In the rows, 128 means zero.
Rotation paths and how fast each direction turns (deg/step)
Each turn is a multiple of 5 degrees from 10 to 175, or 0.
Each row of a path follows its step; steps can be skipped.
Rotation 1:
step 0: [136 139 129 134 130 121 117 132 126 127 132 132 128 128 130 127 129 130
 122 120 121 131 115 115 134 122 139 127 129 135 143 132 130 130 126 141
 114 131 133 125 133 124 129 128 137 135 128 122 118 132 126 125 138 132
 134 125 125 120]
step 1: [123 125 134 133 130 111 129 124 123 119 134 132 137 125 133 131 133 128
 125 127 132 123 131 130 125 116 124 130 119 121 128 121 139 126 110 135
 119 125 120 139 120 129 126 133 130 137 127 131 124 131 130 136 132 120
 132 118 137 134]
step 2: [128 118 137 125 124 126 121 135 124 137 132 124 133 118 122 126 135 126
 129 120 145 118 118 118 131 133 125 128 125 116 131 128 129 135 133 134
 122 131 122 124 123 123 128 139 128 136 134 119 140 134 136 125 125 139
 128 126 124 127]
step 3: [119 126 120 131 127 118 120 129 124 136 127 128 140 141 123 115 129 124
 117 127 138 135 139 126 130 122 131 126 133 123 122 134 124 130 127 138
 124 126 118 119 135 123 120 127 137 128 126 129 136 124 120 119 131 121
 129 120 135 122]
step 4: [122 134 124 127 134 127 131 130 136 121 131 130 133 128 123 129 135 130
 116 121 127 125 126 110 128 122 130 130 124 125 132 123 128 129 125 131
 118 134 138 123 137 150 133 131 129 132 132 118 133 123 122 129 142 134
 124 124 128 122]
step 5: [127 127 127 125 125 113 122 125 147 132 133 115 144 118 131 125 125 123
 129 129 135 130 129 128 128 132 129 140 131 130 125 125 134 123 116 137
 126 132 128 134 131 129 131 132 130 136 137 131 126 135 128 140 131 114
 126 126 126 126]
step 6: [132 127 120 128 121 119 131 132 115 133 126 121 134 124 126 129 134 132
 127 129 139 117 127 108 131 129 123 129 131 134 131 123 142 141 130 126
 117 131 133 126 130 116 126 134 127 122 132 129 129 139 123 120 135 127
 120 132 123 132]
step 7: [119 128 132 134 121 122 128 121 133 127 123 125 131 141 123 115 118 124
 131 129 129 125 131 125 133 124 133 132 127 126 120 126 128 144 120 137
 120 125 124 120 125 130 111 134 121 123 125 126 123 130 128 129 140 131
 140 116 123 128]
step 8: [132 131 132 130 130 124 118 128 125 129 132 124 128 117 115 128 124 123
 121 131 128 136 115 107 128 118 136 125 123 129 137 127 124 131 129 127
 119 137 126 127 126 132 136 130 133 136 121 114 119 131 122 129 135 123
 140 126 130 124]
step 9: [128 135 127 121 123 110 126 130 121 126 134 135 134 121 125 131 139 126
 133 129 136 122 133 135 121 121 124 135 136 120 125 120 136 120 120 141
 120 123 120 128 126 132 119 129 134 140 125 128 124 130 119 138 132 120
 137 130 127 127]
Speeds:
[127 127 130 128 128 130 131 125 129 126 131 128 129 128 129 128 126 129
 129 129 126 127 128 127 129 128 125 127 128 125 127 124 127 129 128 131
 127 129 128 125 127 131 129 129 125 126 128 128 131 127 132 131 129 130
 130 127 128 129]	130
